rotation ticks, each row followed by its count of ticks:
The counts run from 0 to 446.
[ 19   4 -21  34  -1 -17 -22  16   4  -7   8  11  -6  15  -9  -7  -4 -33
  -5  12  19  35 -23 -33   4 -34 -14  25  -6  53  43  20 -42  -4   5 -10
   0]
356
[-15 -12  -9 -29 -11 -60 -44  12  16  18   4  13 -28   7   1  30   6  -3
 -34  -4  15 -11  22   1 -13   7  16 -39 -10  25  -3  13 -35  -4 -16   8
 -31]
396
[ -1  11  10  14   9   4  -4  -6   1 -44 -14 -17  49  -2  18 -44  -4  23
  16  17  11 -33 -10   2 -34   5 -32 -46  10  17  14  23   8 -29  19 -25
   3]
134
[-11  42   2  30  -7  21  21   2 -19 -15  19 -26  43 -14  -3 -20  -6 -25
  12  -8  30 -19  16 -21 -17  15 -17  29 -41  17  -7 -41  -1   6 -26  -8
  21]
141
[ 24 -26  17 -29 -23  10  17 -23 -18 -23 -25   5 -11  -5   2  11 -23  36
   2  16 -38  23 -34  26 -15   1  35  46  36 -16  -1  28  -7  15 -12 -17
  18]
65
[-24   2  13  33   8  -6  33   3  28   7   5 -25  26  -2  -3 -23  22 -18
  40 -11  15  34  11  -1 -18  15 -43  27 -57  -6  -3  -8   9  16 -28  -3
  27]
328
[ 20  31   6   8 -34   0   2 -34 -33 -21 -18  12 -16  29  15  18  12  -4
 -51 -29  -5  -1  15  55  16  11  27  -1  -2 -17  19  11  -9  34   9 -12
   1]
16
[ -1 -56 -17 -37  21  -5   2 -23   8   3  14 -27  26  16  16 -11 -25  10
   0  41  -1   3  17 -14   7  20  10  19  34 -42  -4  29 -11   6 -31  17
  24]
290
[  0  -1   9 -33   3  19  -8  -6 -21 -18 -27  -6 -43  25  -6 -18   8  -1
 -26  -2  20 -34  30 -18  -5  67  27  51   6  -8 -23  14   9   4  -7 -15
   1]
241
[  7   9  25  20 -16  21 -19  -7 -28  16  14  26 -36 -24 -20  30  -1   5
 -10 -16   6  13 -17  22  14 -16   5  15  17  14  -9   0  -7  68  29 -33
  -4]
19
[ 32 -48   2 -38   9  10 -21 -29  -3 -26 -32  -9 -22  -8   4  -9   3  -4
  14   6  13  -6  24 -19 -24  26  -4  10  25 -22   5  26  -2   6  55 -16
 -34]
233
[ -5  14  -5  14  -2 -27  -4  17  21 -21  -9  25 -18  65  -7 -21  15   6
 -20  -3   8  30 -22  17  -8  38   0  11 -25  -6  38  32 -26 -15 -30   7
  27]
115
[ 40   0  -2 -36  21 -17 -17  17  11  -2 -22  37 -11 -11 -42  21  27  -3
 -63  -7  -8  24   3   6 -16  31 -31 -10  23 -25 -36  -3   4 -22 -32   7
  -5]
262
[ 42 -41 -13   1  28  -9 -15   0  11 -15  -2   9 -14 -31  -6 -12 -31   8
  18   1  21 -11  18 -22 -15  13 -21  -1  16 -21  -6   9  18  30  61  10
 -34]
234
[-30  10   3  39  29 -20  10  21  23 -24   0  11  25  -3 -15 -48  14 -20
  35  -9  11 -20  46  14   6  16   6  -5 -54  16 -19  11   2  17  24  12
  -7]
373
[ 35 -19 -23 -11   2 -35 -39  14  42  -9  14  16  19 -18  -4   6  19  -9
 -15  -9   3  30   3   3  10  11 -56  -7  -9  27  46 -40  19 -16  -8  -8
   0]
360
[  3   3   9 -19  19  39 -13  -6 -51  19 -44   2   5  -1   1  17  13 -22
 -35  20 -20   0 -19  24 -43   3  11 -19  26  -6 -21  18 -37 -22  -8  38
   8]
265
[ 25   8 -12  11  -9  30  22   5 -37   0 -53 -49 -17 -13  12   8  -2  20
   0   5  13   2 -14 -17 -33  -1   1  13  25   0  45  40  14   1  14 -19
  -2]
277
[-24  20 -11  27  28  -1 -25  17 -17  -5   0  23   1  -7  -7  14  21 -82
 -23   0  16  14  14   3 -26  20 -37   9 -25  28  19   3  12 -15  32   1
   0]
364
[  1  10  -9 -15  17 -33 -33  23  15  22 -37  23 -42   5 -11  23  23  16
 -39 -22  10  -3  -4 -23 -22  17   9 -18  -4  32 -10  -3  -8  -9 -11  16
 -35]
217
[ -5  13 -14   8   6  -7  -2  30 -11  16 -16 -35  19   0  17   0  30 -21
 -13  34  14 -16  18  -6 -29  40   5 -45  -6  -8  17   5 -20 -52 -33  10
  18]
318
[ 27   0  -3 -35  -1 -10  -5  -2   5   8 -32   9 -18   0 -10  10  44  24
 -62   5 -11  -2 -10  25   6  16 -12 -22  37 -12 -25   8  12 -26 -32 -37
   5]
261
[-10   4   8  -3 -11  11  -1 -55  -7 -24  26  13 -11  19  35  -7  27   8
  -5 -32 -28 -14 -12  72  32  16   9 -19  -9 -12  -2 -32  -6  29  28  -3
   9]
203
[  3  41   1  19 -28 -15   9   1 -43 -20  -3  -3  20   3  10   9  -5 -17
 -10   6 -14   7  -5  15 -13 -34  36  -8  -7  31  31  13 -64 -28   6  11
  18]
354
[-30 -15 -17   4  18 -36   9   4  20 -19  26  -1 -22  57   4 -12  29  -1
 -10   6  29  -6  26  -6  23  21 -17  -1   8  -5  17  32   5  -4 -35 -49
   0]
339
[-12 -16 -21  -6  24 -10 -46 -27  21  -1 -11 -30  -8   6  16 -15  33 -10
 -25   7   1  -1  12  -7  -1 -13 -38   6   0  30  18   0  39 -21   6 -54
 -31]
180
[ 26 -18  13 -14  -2  37   6 -39 -36 -26 -29 -24  -1 -21   8 -10   5   0
  15   6  15 -15  33  -2 -15   8  13 -10  22 -20  -2  23 -12  -7  59 -26
 -22]
232
[-21 -13  10 -29  36 -19 -32 -13 -22  -5 -22  -7  22  -1   4   0   1 -55
 -28  -4  -3   1  65  28 -32  22  -8  -1 -26   1 -12 -12   8 -28  19   8
 -20]
184
[ 25  -2 -35  19  -2  17   8 -19 -32  14   1  -5  -7   5  21   8  11  29
 -15   4  -4 -12 -37  29   9 -36  24 -24  35 -19  10  22 -41  36  15  16
   5]
256
[-45   6  -6 -14  14 -33 -18  20  -6 -12   3 -23  -4   1 -29   8 -10   6
  21  -8  24  -2  40 -53 -22  13  17  29 -20  36  36  22  10  14   1  -5
 -41]
376
[-11   4 -12 -11  -1 -42  27  -3  11  13 -21  -2 -19   4   3  50  10 -13
 -39  23 -18  31 -28  33 -15 -22  -5  22  17  -2   2   6  10 -44 -48 -17
  12]
306
[-18  -9 -13  11  53 -34 -13  -4  29 -17 -11   1  28  12  -4 -38  18 -32
  10   6   2   4  51  15  -8  30   9  17 -53   4  10   9  -4 -17  14  25
  -2]
372
[ 13   8  -6  13 -36 -13  -7  -2   4 -13  -1 -29  11 -22  19  -4  19  20
   4   1  -7   9 -23  -9   4 -31  -5 -19  13  53  50  -2  -1 -20   6 -47
  -6]
358
[-16  14  -4  -9 -24   1 -15  -4 -29 -24  28 -45  32 -26  10   0 -17  55
  33 -27  13 -33  25 -21  -8  -1   8  -1 -20  15  30  -7  11  23   0  -2
 -23]
378
[-26  26  12  -7 -31 -16  24  25 -28   5   4 -13  -9   6  -4  32 -11  52
  -1   5   9 -20 -20 -11 -31   8  23 -20  17 -17   3  35 -10   7 -63  -9
   8]
297
[-26  28   2   2  -8  -6 -29 -14 -31 -13  16  18  52 -19  -3  -5  -5  20
  10  -2 -34  20 -26  30  -5 -33  23  -8 -24  39   5  -8 -26  24   3  39
   7]
166
[  2 -26   3   4  34 -25 -40  -5  40  -3   3  -8  16 -31 -10 -11  20 -13
 -15 -17  17   7  26  -3   3   4 -57   1 -11  26  -7 -34  45   1   7 -31
 -30]
181
[ -5  20   6 -10  12   3   9  -1 -12  -9 -62  -9 -45  14   1   6  45  24
 -16 -19 -19   9 -17  11 -33  22   1   5  -6  12   3  20  24 -24  13   4
 -23]
37
[ 21 -32  -4  -2  25  14  38 -60   7 -24 -39 -29  -6   7  23 -13  20   0
  -5  17 -24  -7  -7  11  -9 -13  -3  19  22 -28 -13  19  10 -21  42  -8
 -14]
45
[-25 -19  34  -6 -17  15  26 -36   1  28 -17 -18 -23  21  40 -11  28  34
  22 -18  -9  11 -27  34   8  -1  32  -9 -16  -9 -15  -6 -30  43 -16  10
   9]
248
[-21 -18 -34   3  16 -52 -57   6   7 -14  53  29   0  23  19  19 -31  -3
 -18  24   2 -11  -2  10   6  21 -10  10  24   4  37  11   0  23  -3  18
  -4]
156
[ -4  17  -8  -5   8  17  -1   1 -23 -56 -29 -19  22  -3   5 -20 -12  -3
   6  39 -16 -24  -9 -13 -31  32  -5  32  16  20  20  23  30 -50 -18 -16
  18]
322
[ 14   0  27  11  -1  24  -3  -2 -20 -27   0  20  -3 -33 -27  -9 -39  46
   9  -7  -4 -22  -1  10  10  23  18  47  13 -15 -33  -3  29  59  -8   5
   1]
243
